In the data rows, zero lies at 4.5, halfway between 4 and 5.
Here are some numbered points:
[4 9 4 4 9 0 7 0 7 7 0 7] 0
[4 7 4 4 4 4 7 2 7 7 2 2] 1
[7 2 4 4 2 7 2 7 2 4 9 4] 2
[7 0 4 4 0 9 2 4 2 0 9 4] 3
[4 4 4 4 4 4 7 4 7 2 0 4] 4
[4 4 4 4 7 2 4 4 4 4 2 4] 5
[4 2 4 4 2 7 2 4 2 7 9 4] 6
[2 4 4 4 2 7 7 4 7 4 2 2] 7
[4 0 4 4 2 4 4 4 4 0 2 4] 8
[4 2 4 4 4 4 7 4 7 0 2 4] 9
[4 7 4 4 2 7 4 4 7 4 2 2] 10
[7 4 7 4 9 2 4 4 4 4 7 7] 11
[2 4 4 4 4 4 4 4 4 4 2 4] 12
[7 2 4 4 2 7 2 7 2 7 9 4] 13
[4 7 4 4 9 2 7 4 4 7 4 4] 14
[4 0 4 4 0 7 2 4 2 2 7 4] 15
[4 7 4 4 7 2 4 4 4 7 4 4] 16
[2 4 2 4 0 7 4 4 4 7 4 2] 17
[4 2 4 4 2 4 2 4 2 4 7 4] 18
[4 4 4 7 4 4 4 9 4 7 7 4] 19
[4 7 4 4 4 7 7 2 7 4 2 4] 20
[4 0 4 2 0 9 2 4 2 0 7 4] 21
[4 7 4 4 2 7 7 2 7 4 0 2] 22
Which point above is nearest to each new point? Its number follows each.
[4 2 4 4 7 2 4 7 2 2 7 7] ~ 11
[4 4 4 4 9 0 4 4 4 4 2 7] ~ 5
[2 4 4 7 7 4 4 9 4 7 4 2] ~ 19
[7 4 7 4 9 0 7 4 4 4 7 7] ~ 11
[4 4 4 7 4 7 4 9 4 4 7 2] ~ 19
[4 4 4 4 4 4 4 4 4 4 4 4] ~ 12
[7 7 7 4 9 0 4 7 4 4 4 7] ~ 11
[4 9 4 4 9 0 7 2 7 7 2 7] ~ 0
[7 0 4 4 0 9 2 4 2 0 9 4] ~ 3
[4 4 4 7 2 4 2 9 4 7 2 2] ~ 19
[2 4 2 2 0 7 4 2 4 7 2 2] ~ 17
[7 2 4 4 2 7 2 7 2 4 9 4] ~ 2
[4 2 4 4 2 7 7 4 7 0 2 4] ~ 9
[2 4 2 4 0 7 4 4 4 7 4 2] ~ 17
[4 4 4 4 4 4 7 4 7 0 4 4] ~ 9
[2 7 2 4 4 4 7 2 7 7 2 2] ~ 1
[2 7 4 4 2 7 4 4 7 7 2 2] ~ 10
[4 2 4 4 2 4 2 7 2 4 7 4] ~ 18
